What is the hidden score of each row? Scores go from 0 to 30, and 15 is about the middle. The score is a weighted sum of the row's numbers plus the product of two more (or one squared), each taken from its middle value.
[-0.3  1.8  1.3 -0.6 -0.6  0.2  1.0 -0.9 -0.9  0.7  0.4  1.9  1.4 -0.2  0.2 -0.7]: 24
[-0.1 -0.9  1.2 -0.3  0.0  0.1 -0.9 -1.5 -1.0 -0.1  1.1  0.6  0.2  0.2 -3.1 -1.8]: 18
[ 0.5  0.8 -0.3 -0.7 -0.7 -0.6  0.4  0.5  2.0 -0.1 -0.3  0.2  0.4 -0.4  2.2 -0.1]: 19
[-0.3  1.2  0.1 -0.6 -0.8  0.5  1.2 -0.2 -1.1 -0.9  1.4  1.0 -1.4  1.3 -0.6 -1.1]: 17
[ 0.8  1.5 -1.0 -1.3  0.0 -1.1  0.3  1.6  0.2 -0.8  0.5  0.7 -0.5  0.9 -0.2 -0.9]: 12
[-0.3 -0.8 -0.4  0.1  1.2  1.5 -1.8 -1.5 -0.4  0.8  1.4  0.9  1.3 -1.0 -0.6  0.2]: 17
[ 0.9 -0.2 -0.9 -1.0  1.1 -0.9 -0.8  1.7 -0.2 -0.6 -0.7 -0.1 -1.0  0.0 -0.2 -0.3]: 6
[-0.8 -1.0  0.9  1.7 -0.2  1.7  0.0 -0.2 -0.1  2.3 -0.2 -1.3  0.1 -0.5  0.7  1.3]: 15
[-0.3  0.1  2.1  0.4 -0.5  1.6  1.6  0.6 -0.6  0.4 -0.5 -0.7 -0.7  1.5 -0.7  0.1]: 16
[ 0.3  1.6  0.8 -0.7 -1.0 -0.5  0.2  0.3  0.7 -0.4 -0.7  0.3  0.2 -0.7  1.2  0.0]: 19
[-0.7  1.5  1.8 -0.7 -0.8 -0.2  0.3 -0.5  0.5  0.6  0.2  1.4  1.6 -0.1  1.1 -0.4]: 9
[-0.2 -0.5 -0.6  0.0 -0.8 -0.5 -0.7  1.5  0.1 -1.1 -0.6 -0.5 -0.1 -0.2  1.4 -0.9]: 14
[-0.8 -1.6  0.0  1.0  0.3  1.0 -0.6  0.2 -1.8 -1.1 -1.0 -0.3  0.3  1.5 -1.9 -0.4]: 3
[-1.0 -1.3 -1.0 -0.9 -0.5 -1.0  0.7 -0.7 -0.5 -1.3  1.3  0.9 -2.3 -0.2 -1.6  0.7]: 10
[-0.6  0.3  1.7 -0.3 -0.5  0.6  0.1 -0.2 -0.4  1.7 -0.2  2.1  2.3 -0.1  0.4 -0.3]: 10
[ 0.0 -0.8 -0.7  0.3  2.4 -1.0 -1.0 -0.5 -0.3  0.0  0.7  0.3 -0.5 -0.7 -0.2  2.0]: 10
[ 0.2  0.1 -0.8 -0.9  1.7 -1.0 -0.5 -0.5 -1.2 -1.0  1.7 -0.4 -0.5  1.4 -0.7 -1.3]: 5
[-0.4 -1.3 -0.2  1.1 -0.6 -0.4  0.0  0.8  0.4 -0.9 -1.3 -0.3 -1.4 -0.4  0.6  0.9]: 9
[ 1.0  0.4  0.2 -0.2 -0.9  0.0 -0.1  1.0  2.3  0.6 -0.1 -1.2  0.4 -1.0  1.2 -0.7]: 12
[ 1.2  1.2 -0.6 -1.2  1.0 -0.9  0.5  1.0  0.0 -0.7  0.6  1.3 -1.1  1.7 -0.7 -0.6]: 15
[ 0.9  0.6  0.2 -0.2 -0.6 -0.7  0.3  0.8  1.8 -0.3 -0.3 -0.3  0.0 -0.3  2.0 -0.4]: 15
[ 1.1  1.1 -0.2  0.4 -0.4 -0.4 -0.4  0.7  2.1 -0.6 -0.5 -0.1 -0.5  0.2  0.7 -0.6]: 18
[ 0.8  1.6 -1.0 -0.6  0.9 -0.6  0.5 -0.2 -0.2 -0.7  1.6  2.0 -0.1  1.8 -0.7 -0.7]: 14
[ 0.6  1.1  0.4 -0.9 -0.4 -0.6  0.6  0.6  1.4 -0.6 -0.3  0.2  0.2 -0.4  1.6 -0.7]: 17
[-1.0 -1.3 -0.7 -0.3  0.7 -0.8 -0.5 -0.2 -0.9  1.7 -0.4  0.6  0.1 -1.1 -0.9  2.8]: 14
[-0.7 -1.0  0.7  0.6  0.4  1.8 -0.7 -0.9 -1.4  0.6  0.7 -1.4  0.6 -0.6 -1.0 -0.8]: 10
[-0.1  1.3  0.5 -0.9 -0.9 -1.5 -0.1  0.6 -0.4  0.4 -1.0 -0.9 -0.1 -0.7 -0.5  1.3]: 12
[ 0.5  0.7  0.3 -0.1 -0.5 -0.7 -0.4  0.9  1.0 -0.4 -0.3  0.5  0.2 -0.6  2.1  0.1]: 14
[ 0.0  0.4 -0.7  0.4 -0.4  1.3  1.1  1.3 -0.8  0.2  0.4 -0.7 -1.1  2.7 -1.0 -0.5]: 19
[ 0.7 -0.1 -1.0  1.2  0.2 -0.2  0.5  1.4  2.1 -0.7 -0.5  0.2  0.5  0.4  1.8  0.0]: 15
[ 0.7  0.7  0.2  0.0 -0.9 -0.7  0.6  0.7  1.2 -0.6 -0.9 -1.0 -0.8  0.0  1.0 -0.7]: 15
[ 0.4 -0.6 -1.0  0.6  1.1 -1.1 -1.0 -0.5  0.3 -0.8  0.1 -0.8 -0.6 -1.2  0.0  0.6]: 13
[ 2.0  0.0 -0.8 -0.8  0.9 -0.7 -0.2 -1.6  0.4 -1.5  1.8  0.8 -1.2  0.7 -1.7 -0.1]: 23
[ 0.4 -0.7  0.0 -0.2  1.2 -0.7 -0.5 -0.3 -0.7  1.2 -1.0 -1.0  0.6 -1.4 -0.9  2.1]: 10
[ 0.5 -1.9 -0.3  1.2  1.3 -0.7 -0.5 -0.6 -0.4 -0.2  0.8 -0.7 -0.5 -1.7 -1.0  1.6]: 13
[ 0.3 -0.5  0.1  0.7 -0.6 -0.5  0.2  1.0  1.9  0.1 -0.2 -0.9 -0.4 -0.4  2.4  0.0]: 16
[-0.3  0.5  2.1  0.8 -0.4  1.6  1.7  0.6 -0.5  0.6 -0.4 -1.2 -0.2  1.2 -0.5  0.5]: 17
[ 0.8 -0.1 -0.8 -0.6  1.9 -0.8 -0.4 -0.7 -0.4 -0.5  3.2  0.7 -0.7  1.9 -0.6 -0.5]: 17
[-0.5  0.9  1.3  0.4 -0.5 -0.3  1.0  0.6 -0.8 -0.9 -1.2 -1.1 -0.5  0.6  0.4 -0.2]: 19
[-0.9 -0.6 -1.1 -1.0  1.3 -1.1 -1.0 -0.8 -1.3  0.7  0.0  0.5  1.3 -0.7  0.2  1.7]: 13
[-0.5  0.2  2.1  0.3 -0.7  1.3  0.6 -0.1 -0.7  0.5 -0.6 -0.1 -0.2  0.1  0.5 -0.6]: 14
[-0.4 -0.3  2.3 -0.6 -0.5  1.2  0.4 -0.3 -0.3  1.5 -0.1  1.5  1.6 -0.2  0.7 -0.2]: 11
[ 0.1 -0.6  1.0  1.2 -0.6  0.3 -0.4 -1.1  0.7 -0.7 -0.8 -1.0  0.8 -1.0  0.2 -0.6]: 12
[ 0.8  1.6 -1.0 -1.1  1.2 -0.7 -0.2 -0.5 -0.3 -0.7  1.3  1.8  0.5  1.7 -0.7 -0.7]: 12
[-0.7  0.1 -0.7 -0.8 -0.1 -0.8 -0.3 -0.2 -0.7  1.4 -0.6 -0.5 -0.4 -0.8 -1.0  2.9]: 21
[ 0.2 -0.8  0.1  1.6 -0.5 -0.6 -0.3  1.2  1.1 -0.5 -0.8 -0.7 -0.8 -0.5  1.2  0.7]: 14
[-0.4  0.4  2.1  0.5 -0.6  1.6  1.1  0.3 -0.7  0.3 -0.6 -0.7 -0.7  1.1 -0.4  0.0]: 16
[-0.1  0.2  1.7  0.5 -0.8  1.4  0.7  1.4 -0.6  1.2 -0.9 -1.3 -0.8  1.4 -1.0  1.1]: 17
[-0.6 -0.5  0.0  2.5  0.0  1.2 -0.6 -0.6 -0.3 -0.4  0.0 -0.4 -0.7 -0.7 -0.6  1.0]: 11
[ 1.3  0.2 -0.3 -0.7  1.8 -1.0 -0.6 -0.4 -0.4 -0.7  2.1  1.2 -0.8  1.1 -1.0 -1.0]: 12
[ 0.7  0.1  0.3  0.4 -0.8 -0.8 -0.1  1.1  2.1 -0.3  0.2 -0.4  0.3 -1.2  1.5 -0.1]: 19
[ 0.0  0.9 -0.2 -0.3  1.0 -0.9 -0.2  0.3 -0.5  1.0 -0.1 -0.5  0.7 -1.9 -0.7  1.7]: 4
[-0.5 -1.0 -0.9 -1.5 -0.2 -0.4 -1.9  0.8 -0.9  0.6 -1.5 -0.7  1.2 -0.5  0.1  0.0]: 8
[-0.2 -0.4 -0.7  0.7  2.0 -0.4 -0.4 -0.7 -0.9  0.3 -0.1 -0.9  0.2 -1.5 -0.4  1.5]: 17
[ 1.0  1.5 -0.8 -0.6  0.9 -0.8  0.5 -0.2  0.2 -0.6  2.1  1.7 -0.8  1.8 -0.6 -0.6]: 15
[ 0.6  1.8 -0.1 -0.6  0.2 -0.4  0.5  0.6  0.4 -0.9  1.8  1.3 -0.2  2.3 -1.1 -1.0]: 15
[ 0.3 -0.4  2.3  0.0 -1.1  1.4  0.2 -0.8 -0.4  0.9 -0.1  0.2  1.7 -0.2 -1.1 -0.7]: 13
[-0.1  0.9  1.0 -0.7 -0.6 -0.6  0.4 -0.5  0.8  0.0 -0.4  1.1  1.5 -0.5  1.7 -0.4]: 16
[ 0.8  0.6 -1.2 -0.5  0.4 -0.8  0.8 -0.5 -0.2 -1.1  2.5  0.5 -1.4  2.0 -0.7 -0.7]: 19
[ 0.8  0.3 -0.7 -0.6 -0.4 -0.9  0.1  0.6  2.5 -0.1  0.1 -0.7  0.0 -0.7  1.6 -0.3]: 20
[-0.2  1.1  1.8 -0.6 -0.5 -0.3  0.5  0.0  0.7  0.5  0.2  1.6  1.3 -0.1  1.7 -0.2]: 10
[-0.6 -1.4  1.8  1.1 -0.2  1.1  0.3 -0.8 -0.9 -0.6 -1.0 -0.1  0.4 -0.3 -0.6 -0.5]: 7
[-0.9 -1.7  1.6 -0.7 -0.4  2.1  0.7 -0.7 -0.7  1.9  0.0  1.4  1.1  0.1 -1.0 -0.6]: 15
[-0.4 -1.0  2.5  0.5 -0.4  1.8  0.0 -0.5 -0.3  1.4  0.0  0.7  0.6 -0.2  0.2  0.0]: 12
[ 0.0  0.8  0.5 -0.3 -0.5 -0.1 -0.4  0.3 -0.8  1.4 -1.0 -1.2 -0.2 -1.1 -0.8  2.1]: 13
[-0.5  0.6  0.9 -0.6 -0.7 -0.2  0.3 -0.9  0.1  0.2  0.1  1.2  2.0 -1.0  1.2 -0.6]: 13
[ 0.3 -0.3  0.6 -0.3 -0.2 -0.6 -0.6 -0.1  0.4 -0.9 -1.7 -0.4 -0.7 -0.2  0.8 -0.1]: 12
[-0.4 -1.4 -0.9 -0.6  1.4 -0.4  0.5 -0.2 -0.3  1.5 -0.3  0.5  0.0  0.1 -1.0  3.5]: 15
[ 0.1  0.9  1.0 -0.3 -1.4  0.5  0.3 -0.5 -0.9  0.4 -1.6 -0.6 -0.2 -0.9 -0.8  0.8]: 24
[ 0.0  0.8 -0.9 -0.7  0.9 -0.9 -0.9  0.0 -1.0  0.4 -0.7  0.0 -0.1 -1.1 -0.7  1.6]: 19
[ 0.7  0.5 -0.9 -0.6 -0.4 -0.9  0.5 -0.5  1.7 -0.6  0.8 -0.5  0.8 -0.8  1.7 -0.6]: 17
[ 0.5 -0.9 -1.0 -0.5  0.7 -0.9 -1.0  0.0  0.2  0.0 -1.4 -1.2 -0.7  0.2 -0.6  2.1]: 16
[-0.4 -0.9  1.8 -0.5 -0.5  2.2  0.1 -0.5 -0.2  2.0  0.6  0.8  1.9 -0.1 -0.8 -0.2]: 22
[ 1.0  0.0 -1.5  0.9 -0.2 -0.7  0.8 -0.3  0.4 -0.9 -0.9 -0.3 -1.6  0.7 -0.7  1.4]: 26
[-0.1 -0.6  0.7  1.0 -0.5 -0.1 -0.7  0.0  0.7 -0.6 -0.9 -0.8 -0.2 -1.2  1.1  0.1]: 12
[ 0.3  0.2 -0.5 -0.2 -0.1 -1.1  0.1 -0.8  0.5 -0.8 -0.8  0.0  0.0 -0.8  1.3 -0.6]: 22
[-0.3 -0.2 -1.3  0.2  0.4  0.1  0.1 -1.1 -1.0 -1.4  1.9 -0.6 -0.8 -0.2 -0.4 -1.3]: 16
[-0.4  1.0 -0.6 -0.8  0.4  0.3  1.1  0.3 -1.3 -0.3  1.2  0.8 -1.3  2.8 -1.0 -0.2]: 12
[-0.3 -0.8 -0.9  0.0  1.2 -0.8 -0.5 -0.1 -0.6  1.1 -0.6 -0.1  0.0 -0.7 -0.7  2.9]: 19
[-0.7 -1.0  0.2  0.4 -0.6  1.1  0.1 -0.9 -0.6 -1.0 -0.4 -0.3 -0.9 -0.4  0.1 -1.2]: 13
[ 0.5 -0.5  0.0  1.7 -0.1 -0.6 -0.5  1.2  1.5  0.1 -0.5 -0.6 -0.7 -0.5  1.5  0.5]: 13
[ 0.0 -1.0 -0.4  1.4  0.2 -0.9 -0.6  0.4  0.8 -0.6 -0.9 -1.1 -0.8 -0.7  0.9  0.3]: 11
[-0.2 -0.7  2.4  1.1 -0.6  1.9  1.3  0.4 -0.4  0.8 -0.1 -0.9 -0.3  1.2 -1.2  0.6]: 18
[ 1.8  0.8 -0.8 -0.7 -1.8 -0.7  0.7 -0.2  2.4 -0.6 -0.8 -0.2  0.0  0.0 -0.6 -0.2]: 27
[ 0.8 -0.6 -0.7  0.5  0.1 -0.8 -0.4  0.9  1.7 -0.4 -0.5 -0.7 -0.6 -0.8  1.4  0.8]: 18
[-0.4 -1.6  1.6  2.3 -0.6  1.3 -0.1  0.2  0.5  0.4  0.2 -1.2 -0.3 -0.7  0.3  0.5]: 21
[-0.4  0.4  1.6  0.3 -0.6  0.7  1.5  0.7 -1.1 -0.5 -0.9 -0.9 -1.1  1.0 -0.7 -0.5]: 15
[-0.5  0.4 -1.0 -0.1  0.0 -0.6 -0.3  0.5 -0.6  1.2 -0.5 -1.3 -0.4 -0.8  0.1  2.5]: 18
[-0.5  0.5  0.3 -0.6 -0.7  2.1  0.9 -0.1 -0.6  0.7  1.1  0.5 -0.9  2.1 -0.8 -0.7]: 21
[ 0.3 -0.6 -0.6  0.8  0.4 -0.7 -0.5  0.0 -0.6 -0.3 -1.6 -1.9 -1.1 -0.1 -0.5  0.7]: 15
[-1.0 -0.2  2.0 -0.8 -1.2  1.3 -0.2 -0.8 -0.2  0.9  0.8  0.8  2.1 -0.4 -0.1 -0.7]: 15
[-0.5 -0.6 -0.4  0.7 -0.1  1.2 -0.8 -1.1 -1.2  0.4  0.9 -1.1  0.8 -1.5 -0.5 -0.8]: 6
[ 0.1  0.9 -0.1 -0.2 -1.1  1.5  1.5 -0.1 -0.7 -0.3  0.7  0.4 -1.1  2.2 -1.0 -0.7]: 21
[ 0.3 -0.6 -1.0  0.3  0.8 -0.9 -0.9 -0.6  0.6 -1.3  0.4 -0.8 -0.6 -1.1  0.4 -0.2]: 14
[ 0.6  0.1 -0.4  0.4 -0.4 -0.3  0.3  1.2  2.1 -0.7 -0.5 -0.2 -0.7 -0.2  1.5 -0.3]: 19
[-0.4 -0.8  1.3  0.6 -0.6  1.6 -0.2 -0.9 -0.9  1.0 -1.0 -0.3  0.2 -0.8 -0.2 -0.2]: 15
[-0.6 -1.3  1.8  0.5 -0.5  2.1 -0.2 -0.7 -0.6  1.2  0.5  0.1  1.2 -0.3 -1.1 -0.6]: 20
[ 0.0 -0.7 -0.4  1.3  0.1 -0.2 -0.7 -0.4  0.4 -0.8 -0.9 -0.8 -0.5 -1.0  0.9  0.4]: 14
[-1.1  1.9 -0.4 -1.6 -0.7 -0.9 -0.2 -0.4 -0.1 -1.7  0.4 -0.6  0.6  0.2 -0.2 -0.4]: 7
[-0.2  1.2  0.1 -0.7 -0.4 -0.8  0.2 -0.7  0.8 -0.2  0.2  1.2  1.9 -0.3  1.6 -0.4]: 14
[ 1.1 -0.5 -0.3 -0.3  1.2 -1.2 -0.4 -0.2 -0.8 -0.2 -1.4 -0.4 -0.3 -0.6 -0.9  1.4]: 18
[ 0.1 -0.2 -0.3  0.3 -0.4 -0.3  0.7  1.0  2.2  1.1  0.0 -1.4 -0.1 -0.1  2.8 -0.1]: 13
[-0.2  2.6  0.8 -0.1 -0.6  0.1  1.9  0.4 -0.9 -0.4  0.8  0.7 -0.4  0.8 -0.4 -0.8]: 19
[ 0.1  1.3  0.0 -0.7 -0.7 -0.7  0.7 -0.7  1.0 -0.3  0.2  1.2  1.6 -0.5  1.6 -0.4]: 19
[-0.4 -0.9  1.5  1.2 -0.6  1.0 -0.2 -0.4  0.2 -0.2 -0.7 -0.6 -0.2 -0.7  1.0 -0.2]: 11
[-0.7  1.0 -1.1 -0.2 -1.0  0.9  1.6 -0.3 -0.8 -1.2  2.1  0.2 -0.4  1.7 -0.8 -1.2]: 21
[ 0.4 -0.4 -0.7 -0.4 -0.3 -0.7 -0.4 -0.4  1.3 -0.7 -0.3 -0.7  0.6 -1.0  1.6 -0.7]: 15
[ 0.4 -0.2 -1.2  0.0  0.8 -0.9  0.0 -0.2 -0.2 -1.5  1.7  0.0 -1.4  0.9 -0.3 -1.3]: 16
[ 0.2 -0.5 -0.7  0.9  0.0 -0.8 -0.6  0.4  1.0 -1.0 -0.7 -0.8 -1.1 -0.5  0.9  1.0]: 13
[ 1.1 -0.2 -0.9  0.3 -0.7 -0.7  0.1  0.3  1.5 -1.1 -1.1 -0.7 -1.0 -0.1  0.8  0.6]: 20
[-0.2 -1.6 -1.2  0.6 -0.4  0.3  0.7 -0.7  0.4 -1.2 -0.8  0.0 -1.7 -0.1  0.0 -0.8]: 14
[-0.7  1.2  1.3  0.2 -0.3  0.8  0.1  0.3 -1.1  1.1 -1.1 -0.9 -0.3  0.0 -1.0  1.8]: 22
[-0.3  0.2 -1.0 -0.8  0.5 -1.0 -1.1 -0.9 -0.8  0.6  0.7  1.4  1.8 -1.2 -0.4 -0.6]: 6
[-0.1  0.1 -0.6  0.5  0.0  1.4  0.6  0.1 -1.1 -0.5  1.0  0.3 -1.4  1.9 -0.7 -1.1]: 18
[ 0.8  2.0 -1.0 -1.1  0.0 -1.2  0.6  0.6  0.5 -0.7  1.3  0.8 -0.8  1.6 -0.9 -0.7]: 17
[ 1.0  1.5 -0.3 -1.1  0.8 -0.6  0.2  0.1  0.2 -0.5  1.8  2.2 -0.6  1.9 -0.6 -0.7]: 13
[ 0.6  1.3 -1.1 -0.8  0.4 -1.0 -0.9  0.1  0.1 -0.6  0.0  0.4  0.3 -1.1  0.1  0.0]: 13
[ 0.2  0.3 -0.6 -0.9 -0.2 -1.0 -0.1 -0.1  1.3 -0.5 -0.3 -0.8  0.8 -0.6  1.9 -0.6]: 14
[ 0.2  1.1 -0.7  0.4 -0.6 -1.2  0.1  2.1  0.2 -1.0 -1.0 -1.3 -0.2  1.3 -1.2  0.5]: 11
[-0.9  0.1 -0.5  0.5  0.1  0.3 -0.7  0.7 -1.7 -0.8 -1.7 -0.4 -0.2  1.1 -0.2  0.3]: 12
[ 1.0 -0.3 -0.8  0.2 -0.2 -0.7  0.1  0.3  2.2 -0.6 -0.2 -0.4 -0.2 -0.6  1.6 -0.3]: 19
[ 1.0  1.2 -0.9  0.7 -0.6 -0.7  0.8  1.8  1.2 -0.4 -0.7 -0.7 -1.0  1.0  0.3  0.2]: 16
[-0.2 -0.5 -0.8  0.9  0.0 -0.6 -0.8 -1.3  1.2 -1.0  0.3 -1.3  0.8 -1.3 -0.1 -0.6]: 13
[-0.4  0.4  1.2  0.1 -1.0  1.3  1.1  0.0 -0.9  0.7 -1.1  1.3 -1.3  0.9 -0.6 -0.2]: 20
[ 0.6  0.9  0.3  0.2 -0.6 -0.7  0.1  1.0  1.4 -0.6 -0.4 -0.1 -0.3 -0.4  1.6 -0.3]: 15
[-0.8  0.8  0.3 -0.5 -0.6  1.4  0.4 -1.7 -0.8  0.6  0.3  2.4  0.2  0.0 -0.8 -0.9]: 12
[-0.2 -0.5  1.2  0.9 -0.7  2.0  0.3 -0.5 -1.0  0.5  0.3 -0.4 -0.7  0.3 -0.7 -1.0]: 17
[-0.2 -0.5  0.4  1.4 -0.2  0.1 -0.5  0.1  0.7 -0.9 -0.9 -0.3 -0.9 -0.7  1.0  0.0]: 10
[-0.2 -0.6 -1.3 -0.2  0.1 -1.0  0.2 -1.4  0.1 -1.7  1.9 -0.9 -0.2 -0.4 -0.2 -1.4]: 17
[ 0.5 -0.8 -0.8  0.6  0.8 -0.7 -0.8  0.8  0.1 -0.6 -0.9 -0.5 -0.8 -0.7  0.5  1.4]: 15
[-0.2  0.8  1.7  0.2 -0.7  1.4  1.6  0.2 -0.6  0.3 -0.7 -0.5 -0.4  2.1 -0.8  0.0]: 19
[ 1.0  2.4 -1.0  0.0  0.2 -0.3  0.5  0.5  0.7 -0.3  0.9  2.2 -0.6  1.2 -0.5 -0.1]: 21
[ 0.5 -0.9 -0.3  0.6 -0.5 -0.9 -0.1  0.8  1.4 -0.6 -0.7 -0.7 -0.9 -0.6  1.6  0.4]: 16
[-0.5 -0.8  1.2 -0.2 -0.3  1.0 -0.3 -0.2 -1.0  0.6  0.7  0.7  1.8 -1.4 -0.8 -1.2]: 10
[-1.0 -0.4 -0.3  0.9 -0.2  1.6  1.6  0.4 -0.6  0.4  1.9 -0.9 -1.5  2.0  0.3 -0.6]: 22
[ 0.4 -1.0 -0.5  0.5 -0.3 -0.7 -0.6  1.2  2.9 -1.0  0.6  0.3 -0.2  1.2  0.4 -1.3]: 29
[ 1.1  1.6 -0.6 -0.6  0.3 -1.0  0.9  0.1  0.0 -0.7  1.5  1.6 -0.6  2.0 -0.6 -0.7]: 15
[ 0.6  0.3 -0.2 -0.2  2.0 -0.8  0.4 -0.3 -1.0 -0.6  3.7  0.4 -0.7  1.4 -0.5 -0.2]: 13
[-0.2 -1.1 -1.0 -0.6  0.8 -0.8 -1.2  0.2 -0.8  1.4 -1.3  0.4  0.6 -1.6 -0.3  0.5]: 5
[-0.1 -0.3 -1.2 -0.4 -0.1 -0.7  0.5 -0.4  0.5 -1.9  0.2 -0.3 -0.7 -0.3  0.1 -1.4]: 16
[ 0.4  0.8 -1.0 -0.1  0.4 -0.7 -0.5  0.8 -0.1 -0.7 -0.9  0.2 -0.5 -1.0  0.0  0.7]: 18
[ 0.5 -1.2 -0.8  0.1 -0.1 -0.5  0.3  1.6  2.0  0.3 -1.2 -0.5 -1.3 -0.1  1.0 -0.1]: 19
[ 0.6  0.6 -1.0 -0.6 -0.1 -0.6 -0.1  0.3  1.1 -0.9 -1.1 -0.5  0.4 -0.1  0.9 -0.9]: 17
[ 0.4  0.5 -1.2 -0.5  0.5 -0.3  0.7 -0.9 -0.7 -1.1  2.6  0.9 -1.3  1.8 -0.6 -0.7]: 16
[-0.4  1.8 -0.5 -0.5 -0.2 -0.9 -0.5 -0.2 -1.0  1.0 -1.1  0.3  0.5 -1.0 -0.4  0.6]: 27
[ 0.0 -0.8 -0.9  0.8 -0.1 -0.9 -0.3 -0.7  1.0 -1.4  0.4 -1.1  0.0 -1.2  0.3 -0.8]: 14
